A hidden rule labels the rows of this table. It goes by one to three of the table's principal directions, not those with the most spread.
[ 1.4 -0.1 -2.6  2.3 -0.2 -0.4  1.3 -1.3  1.   0.3  0.6  0.1 -0.6 -1.4  3.2 -3.  -0.3 -3.   2.4 -2.2  1.4 -1.9 -1.1  1.3  3.2  0.4  0.6 -1.5 -1.  -2.9  1.7  0.8] q304
[ 0.  -0.8 -3.3  0.  -0.3  0.4 -0.1 -3.3  1.5  1.  -0.4 -1.  -0.8  1.   1.3  0.7  1.1 -0.9  2.2 -1.6  0.8  1.5 -2.9 -1.  -1.2 -0.1 -2.3 -1.7  1.4 -2.3  1.9 -1.7] q287
[-0.2 -1.2 -3.4  0.4 -0.9  0.9 -0.8 -3.4  1.8  0.6 -0.4 -1.1 -0.8  1.1  1.4  0.5  1.1 -1.1  2.7 -2.2  1.   0.7 -2.7 -0.3 -0.8 -0.4 -2.1 -2.6  2.1 -3.1  2.2 -1.9] q304
[ 0.1  0.1  0.6 -0.4  0.3 -0.3  0.3  0.4 -0.5  0.1  0.   0.3  0.3 -0.1 -0.4  0.  -0.1  0.3 -0.7  0.7 -0.3  0.5  0.5 -0.4  0.  -0.2  0.1  0.8 -0.3  1.  -0.5  0.4] q287
[ 0.2 -0.7 -0.3 -1.6  0.7 -0.4  0.7  0.4 -0.3  0.4 -0.3  0.4  0.6  0.2  0.4  0.6  0.7  0.8 -0.7  1.  -1.3  1.7  0.3 -0.9 -0.9 -0.2 -0.6  0.9  0.7  1.5 -0.3 -0.1] q342
[-0.9  1.1  3.7 -1.5  0.8 -0.4 -0.1  2.4 -1.1 -0.3  0.5  0.1  0.3  0.  -3.1  1.9 -0.6  3.1 -2.9  2.3 -0.9  0.2  1.2 -0.8 -1.5  0.3  0.5  2.9  0.4  4.3 -2.5  0.2] q304
[-2.5  1.6 -0.6  0.2  1.  -1.  -0.7  0.1  3.7  0.   2.4 -1.6 -2.4 -0.8  3.1  0.8 -0.1 -0.5  0.8 -2.4  1.4 -3.5 -1.9  0.4 -0.3  1.6  0.7 -1.6 -3.2 -2.7 -0.2 -1.2] q342
[-0.6 -0.8  0.   0.4 -0.2  0.  -0.3 -1.2  0.9  0.1  0.9 -0.6 -0.4 -0.2  1.1 -1.  -0.2 -0.5  0.7 -1.1  0.8 -0.8 -0.4 -0.1  1.2 -1.1 -0.4 -1.2  0.3 -1.   0.1 -0.7] q304
[ 0.8 -0.5 -0.6  0.1 -0.4  0.1  0.4 -0.7 -0.6  0.  -0.4  0.5  0.4  0.1 -0.1 -0.4  0.4 -0.5  0.1  0.3 -0.4  0.9 -0.1 -0.5  0.5 -0.3 -0.5  0.7  1.2  1.   0.3  0.6] q304
[-0.6  0.2  0.7  0.3 -0.1  0.  -0.6  0.5  1.   0.3  0.4 -0.4 -0.5  0.4 -0.5  1.  -0.6  0.6  0.  -0.4  0.8 -0.9 -0.1  0.8 -0.4 -0.2  0.1 -0.8 -0.4 -1.5 -0.2 -0.6] q342
[ 2.5 -1.6 -2.7  0.  -0.5  0.5  1.3 -1.5 -1.7  0.2 -1.8  1.4  1.4 -0.1  0.5 -2.1  0.8 -1.4  1.1  0.7 -0.8  2.7  0.5  0.   1.3 -0.6 -0.7 -0.1  1.8  0.8  2.   0.5] q87
[-0.1 -0.2 -2.5  0.3 -0.2  0.4 -0.3 -2.3  0.9 -0.1 -0.2 -0.4 -0.6  0.   1.3 -0.8  0.7 -1.2  1.6 -1.2  0.8  0.2 -1.3 -0.1  0.2  0.2 -0.7 -1.6 -0.1 -1.3  1.8 -1.2] q342
[ 0.8 -2.5 -3.9 -1.  -0.8  0.9  0.  -3.8  1.   1.8 -1.7 -0.5  0.3  2.5  0.4  1.9  1.7 -0.3  2.2 -0.7  0.   4.5 -2.8 -1.5 -2.4 -1.6 -3.8 -1.7  3.8 -2.5  2.2 -1.8] q287
[-0.9  0.7  2.7 -1.6  0.6  0.1 -0.4  0.7 -2.9 -2.2  0.3  0.1  1.  -1.5 -1.4 -1.3  0.7  1.4 -2.2  2.  -2.2 -0.2  1.8 -2.2  0.1  0.9  1.   2.9  0.9  7.1 -2.   0.7] q287
[-0.2  0.1 -3.2  0.7  0.1  0.2  0.  -1.2  2.1  0.7  0.1 -1.  -1.   0.3  2.5  0.4  0.5 -1.4  2.6 -2.4  1.3 -0.6 -2.3  0.9 -0.7  1.  -0.5 -2.5 -1.1 -4.6  2.  -0.9] q342
[-0.5  0.7  2.4 -0.6  0.9 -1.1  0.1  1.9 -0.8 -1.1  1.1  0.5  0.  -1.7  0.8 -1.4 -0.3  0.3 -2.1  1.1 -1.4 -1.8  2.1 -0.8  1.3  0.7  1.5  1.8 -1.2  3.7 -2.   0.7] q87
[-0.5 -0.4 -3.  -0.1  0.   0.9 -0.3 -1.1  2.5  1.9 -0.9 -1.4 -0.9  2.2 -0.1  3.1  0.3  0.8  2.6 -1.8  1.9  1.4 -2.9  1.4 -3.3  0.3 -1.8 -3.2  0.3 -6.   2.3 -2.7] q87
[ 0.9 -0.5 -0.8  1.  -0.4 -0.5  0.5 -0.8  0.   0.   0.3  0.2 -0.1 -0.7  2.  -1.5  0.2 -1.7  0.7 -0.9 -0.3 -1.  -0.4 -0.6  1.7  0.2 -0.2  0.2  1.  -0.1  0.   1. ] q304
[ 0.1 -1.  -0.3  0.3 -1.   0.4 -0.7 -1.7 -0.5 -0.7  0.  -0.1  0.3  0.1  0.5 -1.   0.6 -1.   0.5 -0.5 -0.4  0.1 -0.1 -1.1  1.  -1.  -0.7 -0.1  2.   0.8  0.1  0.3] q304
[ 0.3 -1.2 -1.3 -0.9 -0.8  0.7 -0.3 -0.7 -0.1  0.2 -1.1  0.3  0.8  1.5 -0.4  1.5  1.1  0.1  0.4  0.4 -0.9  2.4 -0.4 -0.4 -1.4 -0.9 -1.3 -0.2  1.9 -0.5  0.8  0.1] q342
[ 0.7  0.7 -0.4 -0.7  1.1 -1.   1.3  1.6 -0.6 -0.4  0.1  0.8  0.2 -1.4  1.7 -0.8  0.5 -0.2 -0.8  0.8 -1.5 -0.7  0.8 -0.2  0.5  1.9  1.1  1.7 -0.8  2.5 -0.4  1. ] q87
[ 1.5  0.6  0.1  0.7  0.5 -0.6  1.6  1.3 -1.1  0.3 -0.2  0.8  0.4 -0.9  0.2 -1.2 -0.6 -0.5 -0.4  0.6 -0.2 -0.3  0.7  0.6  1.3  0.8  1.   1.3 -0.9  0.6 -0.2  1.6] q304
[ 1.1 -0.6  0.  -0.5  0.4  0.   1.1  1.1 -1.2  0.9 -0.9  0.4  1.   0.4 -0.6  0.4  0.   0.7 -0.1  0.8 -0.6  1.5  0.4  0.2 -0.7  0.  -0.2  0.5  0.7 -0.2 -0.1  0.4] q304
[ 0.3 -0.5  0.1 -0.5 -0.4  0.5 -0.3 -0.5 -1.  -0.5 -0.6  0.3  0.6  0.2 -1.1  0.   0.4  0.5 -0.3  0.8 -0.7  0.9  0.4 -0.5 -0.1 -0.3 -0.4  0.7  1.8  2.1  0.  -0.1] q342
[-0.5  0.6  1.6  0.3  0.3 -0.5 -0.2  1.3 -0.3 -0.9  0.9  0.1 -0.1 -1.1  0.8 -1.3 -0.5 -0.4 -0.8  0.  -0.3 -2.   1.3  0.1  1.3  0.3  1.5  0.4 -1.6  0.9 -1.1  0.9] q342
[ 0.8 -0.1 -1.5  0.6  0.   0.4  0.7  0.   0.3  1.4 -0.8 -0.5  0.1  1.  -0.4  1.2 -0.2  0.1  1.5 -0.8  1.   1.  -1.5  1.1 -1.3  0.3 -0.6 -1.1  0.1 -3.6  1.2 -0.2] q287
[ 0.2  1.3 -1.4  1.3  1.3 -0.9  1.4  1.7  2.6  2.   0.5 -0.5 -1.3 -0.1  1.8  0.6 -1.5 -0.5  1.4 -1.7  2.5 -1.5 -1.3  2.9 -0.3  1.3  1.  -2.2 -4.5 -6.5  1.1 -0.5] q342
[-0.3 -0.3  1.6 -1.4  0.6 -0.4  0.1  1.  -1.4 -0.9  0.2  0.5  0.7 -0.8 -0.1 -0.6  0.5  1.1 -1.6  1.4 -1.8  0.1  1.6 -1.2  0.2  0.1  0.4  1.7  1.   4.2 -1.4  0.2] q87
[-0.9 -0.5 -0.7  0.5 -1.3  0.9 -1.9 -2.3  1.1 -0.2 -0.2 -0.7 -0.7  1.2 -0.5  0.6  0.3 -0.6  0.9 -1.   0.9  0.3 -1.  -0.4 -0.5 -1.2 -1.2 -1.7  0.9 -1.7  0.8 -1.3] q342
[ 0.1  0.8  0.2  0.2  1.1 -0.7  1.1  1.  -0.1 -0.2  0.8  0.2 -0.2 -1.6  1.2 -1.8 -0.5 -0.4 -0.2  0.   0.3 -1.4  0.6  0.7  1.5  0.9  1.4  0.2 -2.4  0.5 -0.2  0.4] q304
[-1.4  0.3  1.1 -0.9  0.5 -0.5 -0.7  0.2  0.4 -0.8  1.1 -0.3 -0.4 -0.6  0.8  0.   0.3  0.4 -1.   0.2 -0.7 -0.9  0.4 -1.2  0.   0.2  0.2  0.7 -0.5  2.1 -1.2 -0.2] q342
[-0.3 -0.2  0.4 -0.3  0.2 -0.1  0.  -1.2 -1.  -1.   0.5 -0.1  0.2 -1.2  0.8 -2.1  0.5 -0.5 -0.2  0.1 -0.6 -0.4  0.4 -1.5  1.3 -0.1  0.1  0.7  0.6  3.  -0.4  0.1] q287
[ 0.2  0.4  2.4 -1.7  0.5  0.   0.3  1.4 -2.1 -0.3 -0.8  1.   1.2  0.2 -3.4  0.9 -0.2  2.2 -2.7  3.1 -1.3  2.4  1.8 -0.8 -1.  -0.4  0.2  2.7  0.2  4.6 -1.4  0.5] q287
[ 0.4  0.2  0.6 -2.   1.   0.   0.5  1.6 -1.9 -0.1 -1.3  0.6  1.   0.1 -1.5  1.1  0.7  1.9 -1.6  2.2 -2.   1.8  1.2 -0.8 -2.1  1.3 -0.1  1.9  1.   3.6 -0.6 -0.4] q342
[-0.7  1.7  2.2  0.   1.1 -0.2  0.1  1.9 -1.1 -0.8  0.5 -0.3 -0.2 -1.3 -1.2 -0.7 -0.9  1.2 -1.2  0.7  0.1 -1.8  1.1  0.5 -0.1  1.6  1.8  0.9 -1.9  2.  -1.1 -0.2] q304
[-1.2  0.5 -0.2  0.1 -0.3  0.8 -1.6 -0.4  1.1 -0.6 -0.2 -0.4 -0.7  0.5 -0.9  0.5 -0.3  0.3  0.3 -0.4  1.1 -0.6  0.2  1.2 -0.8  0.   0.3 -2.  -1.4 -1.5  1.  -2. ] q87
[-0.1  0.7 -1.6 -0.4  0.6 -0.3  0.2  0.3  0.9 -0.3  0.   0.4 -0.5 -0.6  1.3 -0.3  0.3 -0.7  0.2  0.   0.  -0.3  0.1  0.8  0.   1.1  0.7 -0.6 -2.2 -0.4  1.1 -0.4] q342
[ 0.1 -0.7  0.7 -0.2 -0.6  0.1 -0.5  0.5  0.   0.  -0.3  0.6  0.4  0.7 -0.6  0.7 -0.1  0.2 -0.6  0.6 -0.5  0.6  0.9  0.2  0.  -1.1 -0.2  0.1  0.7  0.  -0.4  0.3] q87
[ 0.5 -1.7 -0.1  0.1 -1.9  0.6 -1.2 -1.6 -0.4 -0.4 -0.7  0.7  0.7  1.3 -0.5  0.5  0.9 -0.8 -0.1  0.3 -1.1  1.4  0.3 -1.2  0.3 -1.9 -1.5  0.5  3.6  1.  -0.1  0.8] q87
[ 0.5  0.1 -0.9  0.1  0.2  0.1  0.5 -0.4 -0.2  0.3 -0.5  0.2  0.2  0.   0.1 -0.4  0.1 -0.4  0.4  0.1  0.3  0.8 -0.2  0.2  0.   0.1 -0.1 -0.3 -0.6 -0.5  0.7  0. ] q304
[-0.8  0.5 -1.8 -0.4  0.8  0.3 -0.1 -0.9  1.7  0.5  0.1 -0.8 -1.   0.2  0.2  0.7  0.1  0.6  1.2 -0.8  1.5  0.1 -1.4  1.  -1.3  0.7 -0.3 -1.9 -1.4 -1.9  1.6 -2.4] q342
[ 0.1 -1.  -1.  -0.1 -1.   0.8 -0.8 -3.  -1.2 -1.5 -0.2  0.   0.4 -0.5  0.3 -1.9  1.3 -1.   0.7 -0.2 -0.9  0.6 -0.3 -1.9  1.2 -0.6 -0.9  0.3  2.9  3.3  0.6 -0.1] q304
[-0.1  0.4  0.2  0.1  0.3 -0.4  0.3  0.   0.1  0.   0.4  0.  -0.2 -0.4  0.6 -0.5 -0.1 -0.4 -0.2  0.   0.1 -0.4  0.  -0.4  0.5  0.2  0.2  0.4 -0.9  0.3 -0.4  0.4] q287
[-0.2 -0.7  0.5 -0.1 -0.2  0.  -0.2  0.9  0.9  1.3  0.  -0.5  0.   1.4 -0.3  2.3 -0.4  0.9  0.2 -0.5  0.3  0.4 -0.6  0.5 -1.5 -0.7 -0.8 -0.7  0.7 -3.  -0.5 -0.1] q304
[ 0.2 -0.5 -2.3 -0.5 -0.1  0.5  0.1 -1.1  1.7  2.1 -1.1 -0.7 -0.4  2.2 -1.   3.4  0.4  1.   1.4 -0.5  1.1  2.6 -2.6  0.4 -3.2 -0.1 -2.2 -1.3  1.2 -3.6  1.5 -1.7] q304
[-1.   0.4 -0.7  0.7 -0.2 -0.2 -0.9 -0.9  1.3 -1.1  1.2 -0.4 -1.  -1.   2.5 -1.5  0.3 -1.7  0.8 -1.5  0.3 -2.4 -0.3 -0.1  1.4  0.5  0.6 -1.1 -1.3 -0.6  0.3 -0.1] q342
[-1.2  0.1  1.2 -0.6  0.1  0.1 -0.9 -0.1 -0.4 -1.   0.6 -0.6  0.  -0.4  0.1 -0.4  0.3  0.4 -0.5  0.  -0.6 -0.8  0.4 -1.  -0.1  0.1  0.2  0.2  0.2  1.8 -0.9 -0.3] q304
[ 0.1  0.  -0.8  0.9 -0.5  0.  -0.2 -0.5  0.4 -0.1  0.2 -0.5 -0.3  0.   1.5  0.   0.4 -1.3  1.  -1.3 -0.1 -1.1 -1.  -0.4  0.2  0.6 -0.2 -0.3  0.7 -1.4  0.1  0.8] q287
[-0.3 -0.5  3.3 -2.1  0.2 -0.6 -0.5  2.8 -2.1 -1.6  0.   1.5  1.3 -0.6 -0.9  0.2  0.5  1.6 -3.5  2.9 -3.5  0.   3.5 -1.5  0.  -0.1  0.9  3.3  1.7  6.5 -2.7  1.2] q87
[ 0.  -1.2  0.8  0.5 -1.3  0.2 -1.  -0.8 -0.8 -0.9  0.2  0.   0.5  0.   1.  -1.   0.5 -1.2  0.  -0.5 -1.2 -0.8  0.6 -1.4  1.2 -1.  -0.4  0.2  2.3  0.8 -0.9  1.1] q342
[ 1.6 -0.6 -0.4  0.2 -0.5  0.2  0.9  0.5 -0.9  0.8 -1.1  0.9  1.   0.9 -1.2  0.8 -0.1  0.1  0.   0.8 -0.3  1.9  0.1  0.6 -0.1 -0.7 -0.4  0.9  1.3 -0.5  0.3  1.4] q304
[-1.6  1.4  1.5 -0.5  1.4 -0.8 -0.2  2.2  1.5  0.5  1.2 -1.  -1.2 -0.3  0.3  1.6 -0.8  1.6 -0.7 -0.5  0.7 -2.1 -0.2  0.8 -1.5  1.4  0.9 -0.4 -2.4 -1.5 -1.2 -1.2] q304
[-0.1  0.1  0.8 -0.7  0.1  0.6 -0.1  0.6 -1.   0.  -0.6  0.1  0.7  0.5 -2.1  0.7 -0.2  1.4 -0.6  1.1  0.   1.3  0.6  0.4 -1.  -0.3  0.1  0.2 -0.1  0.8  0.  -0.3] q342
[ 0.5  0.9  0.9  0.8  0.6 -0.4  1.   0.7 -0.8  0.2  0.4  0.   0.  -0.9 -0.3 -1.1 -0.8 -0.1 -0.3  0.1  0.6 -0.7  0.2  0.2  0.9  0.5  0.9  0.7 -1.5  0.2 -0.6  1. ] q287
[ 1.  -0.8 -2.  -0.5 -0.2  0.5  0.5 -1.6  0.   1.2 -1.4  0.2  0.4  1.3 -1.1  1.3  0.6  0.4  0.8  0.5  0.3  3.2 -1.3 -0.3 -1.5 -0.6 -1.8 -0.3  1.6 -0.7  1.4 -0.8] q304
[ 1.6 -1.1 -2.3  0.4 -0.3  0.9  1.  -0.7 -0.1  1.8 -1.8  0.1  0.7  1.5 -1.3  0.8 -0.2  0.3  1.8 -0.2  1.2  2.8 -1.   1.7 -1.1 -0.8 -1.2 -1.8  0.9 -3.8  2.2 -0.8] q342
[ 0.6 -1.1 -2.3 -0.2 -0.7  0.6 -0.2 -1.3  0.7  0.6 -1.   0.   0.   1.3  0.4  1.3  1.  -0.3  1.3 -0.6 -0.3  1.5 -1.4 -0.2 -1.3 -0.1 -1.6 -0.8  2.4 -1.4  1.3 -0.7] q87
[-0.5 -0.8 -1.2 -1.6 -0.5  0.7 -0.8 -1.5 -0.1 -0.4 -0.7 -0.2  0.4  1.1 -0.6  1.8  1.7  0.8  0.1  0.5 -1.3  2.3 -1.1 -1.7 -2.1 -0.1 -1.7  0.6  2.9  2.1  0.4 -0.7] q304
[-0.9  0.3  1.8  0.2  0.8 -1.6  0.2  1.5  1.4  0.2  2.  -0.4 -1.  -1.   2.5 -0.2 -0.6 -0.3 -0.9 -0.8 -0.2 -2.9  0.3 -0.5  1.1  0.3  0.7  0.5 -1.3 -0.3 -2.1  0.6] q304
[ 0.8 -0.2 -2.9  0.8 -0.1  0.2  0.6 -0.5  1.8  1.5 -0.7 -0.1 -0.6  1.   0.6  1.1 -0.2 -0.5  2.  -1.2  1.6  0.7 -1.7  2.  -0.7  0.2 -0.7 -2.1 -0.5 -4.6  2.2 -1. ] q87
Here are more rows. What is the label of each one?
[-0.6 -0.2  2.1 -0.5 -0.1  0.1 -0.7  1.1 -0.5 -0.3  0.1  0.1  0.3  0.2 -1.5  0.5 -0.5  1.3 -1.2  0.9 -0.3 -0.2  1.3  0.2 -0.3 -0.7  0.3  0.3  0.2  1.1 -1.  -0.4] q87
[-1.   0.8  1.5  0.4  0.6 -0.8 -0.4  1.2  1.6  1.   1.  -1.  -1.4  0.2  0.2  1.9 -0.9  1.  -0.5 -0.9  0.7 -2.1 -0.8  0.  -1.3  0.8 -0.1 -0.1 -0.3 -1.7 -1.5 -1. ] q304
[-0.2  1.2  0.4  1.1  0.5 -0.6  0.7  0.3 -0.1 -0.6  1.4 -0.6 -0.6 -1.7  1.9 -1.8 -0.2 -1.2  0.4 -1.2  0.3 -2.7 -0.6 -0.3  1.7  1.4  1.2  0.6 -1.3  0.4 -0.7  1.4] q287
[ 0.5 -1.  -1.  -0.7 -0.2  0.2  0.1 -0.6  0.1  0.8 -1.   0.4  0.5  1.1 -0.5  0.9  0.4  0.3  0.1  0.6 -0.2  2.2 -0.1 -0.1 -1.  -1.  -1.1 -0.4  0.8 -0.7  0.7 -0.6] q342
[-0.7  1.1 -1.1  0.2  0.9 -0.8  0.4  0.6  2.4  1.2  0.8 -0.9 -1.4  0.2  1.6  1.7 -0.2 -0.1  0.8 -1.4  1.1 -1.1 -1.9  0.6 -1.4  1.4 -0.1 -0.8 -2.  -3.4  0.1 -0.6] q287
[-0.8  0.6  2.2 -0.6 -0.1  0.1 -0.7  1.3 -0.4 -0.7  0.3  0.3  0.3  0.2 -2.   1.  -0.4  1.4 -1.6  1.2 -0.4 -0.1  1.2  0.2 -0.4 -0.4  0.7  1.1 -0.2  2.  -1.2  0.3] q87
[ 1.2 -1.  -2.7 -0.7  0.   0.7  0.7 -1.1  0.2  1.5 -2.   0.5  0.6  1.7 -1.3  1.4  0.5  0.5  1.   0.7  0.5  3.9 -0.9  0.8 -1.9 -0.7 -1.6 -1.1  0.5 -2.1  2.3 -1.2] q342
[-0.8 -0.1  3.2 -0.8 -0.3  0.1 -1.   1.3 -1.3 -1.1  0.2  0.6  0.8  0.  -2.  -0.2 -0.5  1.2 -2.3  1.7 -0.8  0.   2.5 -0.3  0.5 -1.4  0.8  1.1 -0.1  2.9 -1.7  0.4] q342
[ 0.  -1.7  0.3 -0.3 -1.2  0.7 -1.2 -1.4 -0.5  0.1 -0.8 -0.2  0.6  1.4 -0.8  0.7  0.5  0.2  0.   0.  -0.6  1.5  0.1 -1.3 -0.8 -1.8 -1.7 -0.5  2.9 -0.2 -0.2 -0.6] q342
[ 0.4  0.   0.6 -0.5 -0.1  0.2  0.   1.1 -0.5  0.2 -0.8  0.8  0.5  0.7 -1.8  1.1 -0.3  1.1 -1.   1.3 -0.3  1.2  1.   0.8 -0.8 -0.4  0.1  0.4  0.1  0.5  0.  -0.1] q87
[-0.2 -0.2  0.   0.2 -0.3  0.1 -0.4 -0.5  0.5  0.1  0.1 -0.1 -0.3  0.4 -0.2  0.4 -0.1 -0.1  0.  -0.2  0.2  0.  -0.3 -0.1 -0.1 -0.4 -0.4 -0.2  0.4 -0.4  0.  -0.3] q304
[-0.6 -0.9 -2.3  1.9 -1.7  1.1 -1.8 -3.6  2.  -0.2  0.2 -1.  -1.1  0.7  1.1 -1.1  0.1 -2.1  2.8 -2.8  2.2 -1.  -1.7  0.7  1.1 -1.4 -1.  -3.7  0.5 -4.3  2.2 -1.7] q87
[-0.3 -0.1 -0.7  0.8 -0.6  0.2 -0.6 -0.6  1.2  0.2  0.3 -0.3 -0.5  0.5  0.6  0.2 -0.2 -0.8  0.9 -1.1  0.9 -0.6 -0.6  0.7  0.2 -0.5 -0.1 -1.4 -0.5 -2.5  0.6 -0.2] q342
[ 1.6 -0.6 -0.3 -0.7  0.6 -0.4  1.7  0.9 -1.9  0.  -0.8  1.3  1.3 -0.8  0.5 -1.4  0.4 -0.2 -0.6  1.5 -1.5  1.5  1.3 -0.3  1.   0.1  0.4  1.6  0.3  2.4 -0.1  1.4] q342
[ 0.9 -1.4 -0.2 -0.3 -0.7  1.  -0.4 -1.1 -2.3 -0.7 -1.4  0.5  1.3  0.2 -1.1 -1.6  0.5  0.   0.2  0.8 -0.9  1.6  1.3 -0.5  0.4 -0.9 -0.5 -0.3  2.1  1.7  0.8 -0.4] q342
[ 1.2  0.9  1.2  1.2  0.7 -1.2  1.6  1.3 -1.6 -0.8  0.9  1.   0.3 -2.6  1.7 -3.7 -0.8 -1.6 -0.9  0.4 -0.5 -2.1  1.8  0.   3.6  0.8  2.2  1.8 -2.1  2.4 -1.1  2.5] q287
[ 0.8 -0.5  1.2  1.2 -1.1  0.5 -0.4  0.8 -1.  -0.4 -0.3  0.6  0.7  0.2 -1.  -0.7 -0.7 -0.4 -0.1  0.1  0.  -0.8  1.4  1.2  1.4 -1.   0.7 -0.1  0.8 -0.7 -0.2  1.2] q87
[ 0.8 -1.9  0.   0.6 -2.1  1.  -1.1 -1.7 -1.  -0.6 -0.8  0.6  1.   1.1 -0.9 -0.3  0.6 -0.9  0.3  0.1 -0.7  1.2  0.5 -0.7  1.  -2.2 -1.2  0.   3.6  0.5  0.2  0.9] q87
[ 0.1  0.5  0.2  0.9 -0.2 -0.2 -0.2  0.1 -0.8 -1.8  0.7  0.6  0.1 -1.9  1.8 -3.3  0.  -2.  -0.1 -0.3 -0.4 -2.2  1.6  0.2  2.9  0.4  1.9  0.  -1.9  1.5  0.   1.3] q342
[-0.3  0.7  1.1  0.6  0.6 -0.6  0.6  0.7  0.2  0.5  1.  -0.6 -0.3 -0.5  0.6 -0.3 -0.7 -0.1 -0.2 -0.5  0.7 -1.  -0.4 -0.2  0.5  0.1  0.5  0.3 -1.6 -1.1 -1.   0.9] q287
[ 0.  -0.4 -1.4  0.  -0.8  1.5 -0.9 -1.4  0.4  0.5 -1.4 -0.4  0.   1.7 -2.5  1.6  0.   0.9  1.2 -0.1  1.3  2.  -1.   1.1 -1.9 -0.7 -1.2 -1.9  1.  -2.2  1.9 -2. ] q87
[-0.3  0.1  1.  -1.1  0.8 -0.7  0.5  2.  -0.1  0.1  0.4  0.3  0.3 -0.3  0.5  0.7  0.1  0.8 -1.2  0.9 -1.1  0.   0.9 -0.2 -0.5  0.3  0.6  1.1 -0.9  1.  -1.1  0.7] q342
[ 0.   0.7  0.2 -0.1  0.6  0.2  0.2  1.4  0.   0.3 -0.6  0.2  0.1  0.2 -1.2  0.4 -0.7  0.8 -0.3  0.6  0.7  0.3  0.7  1.7 -0.8  0.4  0.9 -0.8 -2.2 -1.3  0.6 -0.6] q342
[ 0.6 -1.   0.4 -0.2 -0.1 -0.1  0.3 -0.6 -1.5 -1.   0.   0.9  0.9 -1.2  0.6 -2.8  0.2 -0.7 -0.5  0.8 -1.   0.2  1.7 -0.6  2.3 -1.   0.4  0.6  0.7  3.  -0.1  0.4] q87
[-0.2  0.  -0.5 -0.4 -0.2  0.2  0.  -0.6  0.  -0.1 -0.1 -0.1  0.1  0.3 -0.3  0.5  0.5  0.   0.1  0.2 -0.2  1.  -0.6 -0.6 -0.4 -0.2 -0.4  0.4  0.3  0.6  0.2  0.4] q287
[-0.8  1.4  2.3 -0.3  1.1 -1.1  0.4  1.8 -0.3 -0.6  1.6 -0.3 -0.5 -1.5  0.6 -0.2 -0.3  0.7 -1.6  0.3 -0.8 -2.4  0.4 -1.   0.4  1.5  1.2  2.3 -0.7  3.1 -2.3  1. ] q304
[ 0.  -0.3 -1.9 -0.2  0.3 -0.3  0.3  0.1  2.1  1.6 -0.3 -0.3 -0.6  1.2  1.2  1.8  0.1 -0.2  1.  -0.9  0.8  0.9 -1.3  0.8 -1.5 -0.1 -0.8 -1.6 -1.2 -4.2  1.  -0.8] q342
[ 0.8 -0.1 -1.9  0.4  0.2 -0.5  1.1  0.3  1.4  1.4 -0.1  0.  -0.4  0.6  1.5  1.4  0.2 -0.6  1.1 -1.   0.2  0.2 -1.6  0.6 -0.7  0.7 -0.6 -0.2  0.2 -2.9  0.6  0.6] q304
[ 0.8 -0.4 -0.2 -0.1  0.3  0.   0.8  0.6 -1.1 -0.2 -0.3  0.5  0.7 -0.7  0.3 -1.3  0.  -0.1  0.1  0.4 -0.5  0.1  0.9  0.4  0.9  0.2  0.5  0.3  0.2  0.9  0.3  0.4] q87
[-0.9 -1.5  1.1 -1.5 -0.1  0.  -0.9 -0.3 -0.8 -0.9  0.2 -0.1  0.7 -0.1  0.8 -0.6  0.9  0.6 -0.9  0.5 -1.8  0.3  1.3 -1.7  0.  -1.1 -0.6  0.2  1.8  2.6 -1.1 -0.6] q342
